(in the rows, 128 means zero)
Each path below is one point turned by a fixed rotation once a step. After each direction that follows a path, write how fast that rotation turns it, in degrees per step (0 if it stays still).
Each turn is a multiple of 5 degrees from 10 to 175, or 0.
Each row of a path follows its step; steps can be skipped.

step 0: [127 127 121 130 118 129 131 129 130 132 124 126 122 119 130 128 127 124
 126 129 123 126 133 133 125 120 127 124 134 130 137 134 127 129 132 126
 122 136 146 135 127 127 119 130 123 125 133 129 136 130 138 138 128 136
 136 129 129 120 134]
step 3: [126 134 125 131 123 132 130 134 122 131 133 129 119 122 125 131 132 131
 127 121 127 126 132 121 129 113 125 120 128 134 127 133 139 130 132 131
 127 132 131 131 138 132 133 125 133 135 126 126 134 138 134 140 128 134
 124 131 139 136 127]
step 20: [126 124 131 127 127 136 125 134 133 126 123 134 124 118 129 128 126 128
 127 127 127 122 129 121 135 115 131 115 123 137 124 129 126 131 135 127
 129 124 131 132 109 127 128 120 127 127 120 122 131 130 131 131 122 134
 127 130 135 132 126]
step 21: [121 126 134 125 134 132 128 134 136 128 131 130 129 126 134 133 127 123
 126 122 132 127 127 121 133 119 126 124 124 132 127 129 130 134 124 120
 120 131 139 128 128 125 131 123 130 139 129 119 142 134 127 135 121 134
 126 139 135 127 121]
step 22: [131 125 129 127 122 128 132 130 133 131 128 123 125 125 133 133 125 125
 121 123 126 116 138 123 136 122 129 125 123 133 125 124 128 136 120 116
 125 137 131 130 128 127 125 126 130 128 138 129 139 133 129 141 129 129
 123 133 133 132 140]
step 24: [127 122 126 121 125 131 130 132 135 128 129 130 114 137 132 132 131 124
 123 126 126 121 131 118 126 119 129 123 136 134 126 132 118 131 134 128
 132 127 130 133 125 131 122 127 127 135 131 128 141 129 132 127 125 138
 127 121 130 116 129]
step 25: [121 126 129 122 127 129 122 133 130 137 129 127 123 134 127 128 129 132
 130 127 126 119 128 126 119 118 127 126 136 133 131 132 130 132 127 130
 118 131 139 128 125 139 127 124 126 127 137 122 139 133 131 135 128 128
 129 124 143 122 133]
step 32: [129 119 127 124 124 140 135 132 135 127 123 131 120 128 126 124 132 121
 128 126 125 119 132 120 123 122 129 126 138 133 135 131 124 134 129 126
 130 129 141 126 132 131 123 127 120 138 130 129 136 131 130 133 127 138
 130 126 131 119 133]
Directions:
[130 125 131 126 124 128 127 128 128 129 128 129 126 131 129 127 128 127
 129 129 125 130 129 130 128 129 126 128 130 127 130 130 128 128 129 128
 128 127 127 129 130 128 129 128 125 128 128 127 130 127 129 128 129 128
 129 127 130 127 130] : 45
[129 129 129 125 127 129 130 127 128 125 127 127 128 128 131 130 127 126
 128 128 130 132 132 128 129 129 128 127 127 129 129 126 127 129 128 128
 127 128 128 127 126 128 131 128 129 129 131 129 126 127 128 128 128 127
 128 129 129 129 128] : 45
[127 128 128 129 128 128 125 129 128 128 126 128 126 128 129 129 129 127
 129 126 128 126 128 128 129 128 127 131 129 126 129 129 125 128 126 130
 127 128 127 128 128 131 129 127 130 129 131 127 126 128 128 128 127 128
 130 124 126 126 129] : 40
[129 132 128 130 127 126 129 130 129 129 127 129 129 131 128 124 127 128
 128 127 126 128 130 128 128 129 129 128 128 128 128 127 129 129 124 127
 125 128 129 128 127 127 127 127 127 128 128 127 125 126 129 130 129 128
 126 127 127 127 128] : 100
